In the rows, 128 means zero.
One turn moves each row of this set onto another row. After a few examples, where does it send each row asked below?
Z608: [138 123 142 122 120 141 141 112 132 136 134 100 132 117 151 135 121 111
 122 113 115 131 156 123 141 147 142 117 127  73 124 123 100 118 133  85
 109 101 108 112 125 109 136 155 138  99 133 102 140 123 104]
Z450: [160 116 145 121 141 140 159 119 135 142 128 127 121 118 170 152 138  87
 122 113 120 131 146 104 132 126 137 104 133  96 151 110 134 112 163  92
 113 122 115 119 133 123 111 135 134 155 108 123 123 132 130]
Z919: [140 122 142 133 115 147 138 105 127 115 127  97 130 119 148 133 113 105
 131 124 107 133 159 119 130 157 135 110 124  82 119 126  98 113 135  89
 108 101 113 112 132 108 124 156 146  96 145 103 138 119 101]
Z471: [138 120 128 132 132 150 140 108 135 140 130 103 128 134 164 131 113  93
 140 108 101 132 143 117 136 138 132 124 142  73 125 137 107 106 130  98
 116 101 124 114 132 106 130 157 136  97 157  95 121 132 111]
Z290: [144 153 123 129 156 109 124 142 113 113 142 163 119 146  92 130 144 144
 130 121 141 122  96 167 131 109 136 152 139 155 137 118 139 137 110 141
 145 130 139 147 135 151 137 108 124 145 108 157 139 142 138]
Z522: [138 147 134 134 153 108 127 148 115 113 139 153 127 132  87 141 139 160
 132 119 140 114  92 162 129 120 126 141 136 167 135 121 133 145 115 132
 144 128 130 149 140 149 143  98 128 142 110 152 145 149 146]
Z497: [157 116 150 132 138 142 139 112 137 100 118 130 122 122 153 155 117  90
 142 132 111 134 156 103 109 149 121  93 118 116 132 114 116 101 170 105
 113 129 115 121 132 128  97 136 142 148 121 119 122 125 129]
Z647: [135 149 118 126 145 108 109 133 122 103 129 167 114 140  89 132 129 147
 138 145 143 126  94 168 118 128 128 141 117 160 123 115 123 135 101 148
 149 134 136 136 128 160 141 106 119 131 118 152 130 144 146]
Z603: [133 147 115 130 155 100 118 136 109  95 126 164 123 135  94 127 137 151
 155 125 144 126  97 170 125 122 117 153 125 155 130 118 140 129 117 149
 145 129 134 142 135 139 129 105 128 142 114 135 130 139 141]
Z677: [136 140 126 128 116 148 125 111 148 130 124 107 121 139 169 124 119  91
 123 116  96 145 136 108 117 138 134 110 141  72 128 138 108 116 125  89
 121 124 142 120 141 112 144 145 136  98 155 112 123 133 115]
Z21: [130 135 135 124 109 140 131 104 139 133 125 101 113 124 153 127 121  94
 102 121 109 145 153 113 131 160 152 106 124  77 134 127  96 112 124  81
 111 120 120 119 136 118 140 150 138 106 135 124 140 117 110]
Z944: [101 131 134 136 104 149 111 117 148 124 135  99 139 129 154 130 139 119
 123  87 111 122 127 114 177 155 134 125 130 159 108 152 113 124 105 106
 104 138 126 135 109  99 124 116 119 106 158 122 105  98 131]
Z338: [122 129 126 129 125 142 123 104 146 139 117 107 116 137 164 125 109  82
 123 121  99 145 140 111 120 144 136 112 122  77 127 136  89 102 126  92
 122 129 133 116 130 120 143 148 134  96 150 113 119 126 124]
Z613: [138 132 142 128  95 142 129 102 143 125 126 105 120 124 156 127 126 100
 113 127 107 135 152 114 119 165 141  96 129  85 125 130  97 128 131  73
 121 124 124 118 131 117 140 142 149 100 146 113 133 125 109]
Z623: [163 119 147 135 148 145 157 131 139 143 134 121 119 122 165 153 140  87
 137 111 100 131 137 102 121 130 125 105 150 102 145 129 137 117 167  92
 112 113 119 119 142 126 110 135 137 148 127 117 116 146 137]
Z221: [113 131 135 134 108 155 110 115 132 117 140 101 134 129 161 117 151 115
 128  87 117 127 131 119 181 148 128 139 138 150 113 145 125 125 104 116
 102 129 130 133 109  94 109 129 119 111 154 119 108  89 112]
Z979: [131 147 130 138 162 106 116 143 112 108 124 156 121 136  81 136 126 154
 129 125 140 125 100 163 134 120 131 146 122 166 143 115 122 126 112 142
 138 131 128 148 144 151 137 102 122 144 106 158 148 135 142]
Z446: [104 125 134 125 102 139 116 114 145 122 136 109 142 126 162 123 149 119
 128  90 123 126 137 124 178 145 127 139 128 143 111 147 117 129 111 108
 110 147 123 131  93  89 122 123 118 108 144 111 104  90 121]
Z406: [133 121 129 129 134 144 131 108 139 119 123 103 129 136 157 132 105  98
 143 113 102 139 150 117 124 134 131 124 127  74 122 137 100 100 134 101
 116 115 118 113 123 103 134 153 132  98 146  90 124 122 113]
Z974: [141 145 131 128 144 116 128 144 116 121 141 158 121 127  88 136 136 165
 125 137 146 118  99 168 136 124 130 140 135 157 130 115 134 150 104 130
 147 117 131 137 141 155 145 108 122 132 110 154 146 149 138]
Z200: [131 144 123 139 160 109 125 140 102 105 128 153 128 128  87 134 135 163
 151 119 143 119  91 167 129 131 117 141 135 168 137 119 138 134 112 143
 138 120 132 141 153 143 132 104 135 141 116 142 140 147 139]
Z857: [125 141 114 124 163 108 121 140 112 133 132 162 114 140  94 124 130 145
 145 131 148 127  91 172 142 120 124 161 129 144 134 117 138 123  99 155
 140 121 132 130 136 150 139 116 119 132 112 141 126 150 146]
Z855: [131 141 119 130 161  99 126 136 103 121 132 164 119 135  92 127 143 140
 149 118 143 120  92 173 139 122 129 160 131 153 140 118 142 127 108 150
 142 124 128 145 136 151 129 113 129 143 113 152 130 146 146]
Z606: [135 153 118 123 145 112 119 137 119 124 140 164 109 144  97 126 136 149
 126 136 143 127  91 168 134 114 136 150 135 151 134 114 140 139  96 148
 145 125 140 138 138 160 149 113 119 137 115 160 137 145 141]
Z544: [136 143 129 133 156 117 130 148 107 115 133 156 126 131  86 134 133 166
 149 134 143 118  96 171 135 132 115 146 135 159 129 120 144 139 108 147
 140 109 127 129 147 144 138 112 125 129 121 136 140 150 136]
Z142: [136 118 137 126 156 130 136 121 145 136 110 125 113 129 157 148 116  72
 127 120 107 141 138 102 121 140 130 100 111 103 146 120 121  90 164 101
 101 132 113 118 131 131 119 132 126 146 108 121 118 128 151]
Z505: [102 140 133 132 106 151 107 120 151 116 133 103 141 135 160 119 139 121
 113  84 117 137 129 115 178 140 125 130 133 142 117 145 124 128 105 107
 102 142 129 132 114  85 129 117 114 112 142 120 117  86 118]
Z908: [110 135 135 136 108 145 110 122 154 119 145 103 137 135 164 128 146 120
 119  89 112 132 130 118 172 134 125 136 134 142 107 154 122 132 109 107
 107 140 123 135  97  87 126 120 115 107 146 114 110  89 120]
Z620: [131 148 115 132 156 112 117 141 113 104 131 165 120 141  95 128 131 155
 156 137 145 128  90 171 124 124 115 149 131 151 125 125 140 133 104 155
 146 123 139 129 136 145 142 111 123 130 125 130 126 151 140]
Z661: [135 146 121 135 155  96 117 130 116 103 132 164 115 141  84 139 134 143
 141 132 141 121  96 166 124 118 130 152 122 162 130 123 123 128 113 149
 145 136 136 150 128 154 131 107 126 139 114 154 134 139 148]
Z378: [141 123 137 119 142 137 147 115 135 137 111 127 115 127 164 138 123  72
 116 119 117 135 143 102 135 140 141  98 117 101 159 106 130 100 160  98
 102 130 115 117 146 125 113 137 134 156 106 132 124 128 137]
Z703: [ 98 126 137 129  99 142 114 115 147 132 135 103 145 120 160 126 148 124
 122  86 119 119 130 121 180 156 128 130 129 150 119 151 122 133 101 103
 108 140 120 132 106  93 124 117 130 105 147 120 104  95 124]
Z189: [100 135 134 131 100 155 104 116 139 110 133  99 141 129 162 114 143 124
 122  88 117 133 131 114 181 152 125 130 130 149 116 143 123 124 104 114
  97 141 126 130 118  86 121 126 121 109 144 118 117  86 109]
Z84: [123 142 127 128 162  98 124 143 105 116 123 154 126 127  91 134 131 158
 140 117 148 127  97 170 139 124 127 154 121 157 143 116 135 126 112 144
 136 128 121 141 142 141 139 107 129 144 102 147 142 143 144]
Z816: [147 114 143 136 157 136 135 121 145 109 113 122 118 125 151 157 108  83
 137 122 106 149 150 101 114 133 117 107 113 106 136 119 114  90 170 109
 105 135 113 117 124 124 106 135 123 149 111 110 126 118 135]
Z160: [155 128 137 137 140 146 143 128 145 118 125 128 124 131 166 144 131  84
 135 124 100 133 131  95 105 139 120  89 142 103 137 126 144 120 172  95
 111 124 127 118 153 120 122 127 139 148 130 109 117 139 136]
Z543: [129 146 128 131 149 116 118 140 114 109 130 157 117 132  83 139 122 162
 130 144 151 128 107 166 133 132 126 144 116 166 129 110 122 133 101 145
 140 124 131 135 136 157 142 112 118 134 109 153 149 136 139]
Z358: [125 138 125 127 163 109 125 147 110 121 124 154 121 125  86 136 118 170
 143 128 149 127 102 172 145 123 117 154 119 151 132 111 133 121 103 149
 135 115 119 124 136 144 140 113 117 133 107 139 143 141 143]
Z882: [150 124 142 128 124 134 139 114 140 106 116 131 126 124 163 152 129  86
 142 134 110 130 143  99 102 150 120  80 119 112 133 118 129 122 176  92
 117 134 124 120 143 124 115 124 150 149 124 112 116 137 131]
Z133: [108 132 135 136 113 152 111 115 144 124 142 101 136 136 155 126 143 113
 119  89 113 122 128 116 181 148 132 136 139 152 116 151 118 118 102 110
  98 133 128 136 104 100 115 127 115 104 154 126 105  88 121]

Z142 moves to Z378
Z522 moves to Z200
Where do these go?
Z471 moves to Z677
Z857 moves to Z606

One turn moves each row of this set onto another row. After a few examples, where does it send each row asked below?
Z869: [140 161 152 107 146 146 142  87 168 126 133 145 109 135 120 115 109 138
 143 154 119 118 140 139 115 119 115 159 186 134 102 148 123 165 137 160
 165 134 121 126 135 159 123 127 109 118 140]
Z421: [127 140 142 122 167 124 146 110 141 132 123 133 104 136 119 121 133 143
 141 175 108 133 115 125  55 110 154 113 152 140 126 102 108 134 126 130
 123 132 147 141 130 140 129 161 125 157 138]
Z289: [123 124 156 123 143 158 130 101 139 129  98 129 120 134 129 121  82 158
 128 126 130 106 153 109 135 101 136 141 120 145 145 121 148 144 140 167
 145 166 121 151 136 135 135 144 101 139 140]
Z213: [145 172 140 111 150  81 124 135 143 160 114 140 105 149 125 126 122 141
 135 145  84 133 116  84  96 138 154 113 137 141 127 183 139 133 125 137
 140 129 132 117 130 138 132 159 126  74 135]
Z777: [106 142 139 126 146 113 126 143  90 129 118 146 113 141 126 117 126 141
 132 155 138 128 111 114 178 104 142 120 149 151 126 141  94 145 128 143
 130 156 131 131  88 140  95 138 127 124 127]
Z970: [123 156 150 128 154 135 120 105 110 110 125 157 142 115 126 116 127 142
 124 129 116 109 128 129 123 124  82 120  93 162 118 154 151 131 150 124
 150 140 122  96 108 146 125 145  97 114 158]
Z301: [109 124 132 141 134 128 183  97 150 157  99 120 124 131 141 124 136 166
 120 139 148 138 143 126  97 115 131 113 139 171 109 130  97 136 126 170
 123 151 100 109 128 134 123 127 145 120 131]
Z621: [156 133 131 135 156 119 101 129 132 129 115 146 116 138 104 140 134 149
 128 144 194 157 129 155 116 162 107 112 132 144 117 129 130 140 129 140
 144 144 141 130 135 146  78 134  99  96 117]
Z688: [153 131 149 133 141 165 132 109 136 132 120 146  91 137 136 133 130 138
 132 198 163 140 112 113 108 121 169 122 130 148 101 149 106 139 133 127
 133 146 161 152 117 137 113 168 103  82 133]
Z293: [112 119 132 135 137  99 130 145 153 150  95 147 128 129 120 105 115 157
 151 161 122 129  92 161  85 124 135 143 116 124  93 161 114 122 115 136
 149 137  85 121 139 147 116 139 110 126 132]
Z726: [160 132 132 135 151 146 129 112 126 134 122 123 125 156 124  89 123 153
 146 185 149 134  93 138 149 158 148  97 153 134 115 165 131 120 104 123
 134 128 163 118 136 127 140 156 113 134 111]
Z128: [146 143 152 122 160  95 140 111 119 119 115 170 130 154  92 123 136 152
 109 136 141 129 125 133  94 132 121 124  93 160 104 142 113 140 116 129
 132 137 123 134  88 171 152 125 141 120 132]
Z424: [165 131 129 136 127 160 154 106  95 145 124 149 119 131 107 160 127 141
 129 158 105 137 101 153 164 124 127 107 172 147 108 160 125 155 135 140
 131 124 129 110 134 123 128 118  92 141 129]
Z362: [142 134 130  83 164 112 137 114 121 133 155 144 109 133 131 155 143 108
 114 134 114 137 114 141 149 141  99 111 137 140  99 131 126 150 152 143
 141 112 116 129 146 127 169 137 114 126 113]
Z820: [156 109 137 125 146 151 157 124 168 148 134 141 105 140 157 113 135 142
 132 116 105 145 121  82 125 160 125 113  87 141 108 168 105 131 132 144
 137 148 125 122 149 133 121 131 104  95 147]
Z731: [121 119 154 121 123 108 132 125 124 138 116 128  92 127 146 116 125 123
 108 132  82 138 127 147 132 123 131 103 113 140 166 149 127 144 121 157
 150 148 170 105 122 103 126 152  92 122 138]
Z455: [165 117 105 113 138 142 160 109 142 114 135 129 100 154 106 119 121 125
 144 126 157 111 128 100 121 130 125 107 126 109 149 137 126 140 150 125
 121 108 103 116 122 153 133 114 108 120 113]
Z300: [132 158 146 132 108 125 129 132 163 141 110 141 120 135 100  78 123 128
 118 114 127 130 119 161 115 154 125 114 122 144 114 189 118 151 130 124
 138 106 120 122 118 132  91 143  84 124 126]
Z971: [105 122 150 126 131 142 155 109 138 146 101 136 111 148 118 161 126 148
 118 118 152 133 125 105 132 109 107 123 153 133 130 179 113 136 134 142
 140 128 157 145 118 132  53 143 111 140 121]
Z224: [134 122 124 148 133 110 159 158 140 154 107 156 114 138 136 131 121 131
 153  92  97 143 110 125 123 101 146 113 146 146 145 161 118 150 113 140
 142 126 107 118 141 125 136 130  90  85 110]
Z375: [140  98 149 122 179 133 138 130 136 130 123 114  92 121 124 113 124 146
 132 129 158 129  97 109  98 127 151 112 133 124 106 178 123 106 132 131
 127 149 139 136  88  94 133 129 136 118 126]
Z591: [106 130 103 134 156 112 135 131 161 158 107 138 142 156 124 125 138 184
 113 130 143 149 145 105 123 118 117 149 133 166 107 158 128 137 129 151
 157 138 150 104 143 109 144 165 106 106 107]
Z942: [134 151 137 151 166 131 112  99 109 158  81 141 119 124 104 133 150 176
 144 170 130 149 124  98 123 118 172 114 144 140 124 148 114 126 114 139
 106 117 139 105 129 123 136 167 114 100 117]
Z185: [144 124 139  94 135 123 119 117 133 167 125 165 104 104 136 154 134 120
 132 137 101 147 144 123 100  90 139 139 145 156 118 169 150 138 133 160
 149 131 134 131 169 124 149 158 106  98 124]
Z466: [135 112 140 132 184 116 107 140 159 137 113 116 103 146 137 120 135 132
 133 151 146 134 123 155 112 116 107 111 109 158 113 146 137 140 129 113
 134 170 141 147 132 154 134 161  65 129 139]
Z95: [134 136 127 122 147 152 121  95 130 135 130 138 107 100  94 139 136 164
 123 136 130 119 146 109 137 138  99 137 133 137 100 163 131 146 124 121
 121 116 129 103 113 124 173 108 118 159 116]
Z371: [151 122 139 136 134 119 146 106 117 156 143 132 119 154 108 142 128 192
  93 128 116 119 132 132 110 165 126 129 134 136 121 147 126 159 133 152
 112 100 161 112 142 151 117 138 110 141  95]

Z300 moves to Z466
Z970 moves to Z293
Where do these go?
Z185 moves to Z942
Z371 moves to Z731
Z362 moves to Z213
Z301 moves to Z971
Z820 moves to Z375
Z777 moves to Z869
Z95 moves to Z224

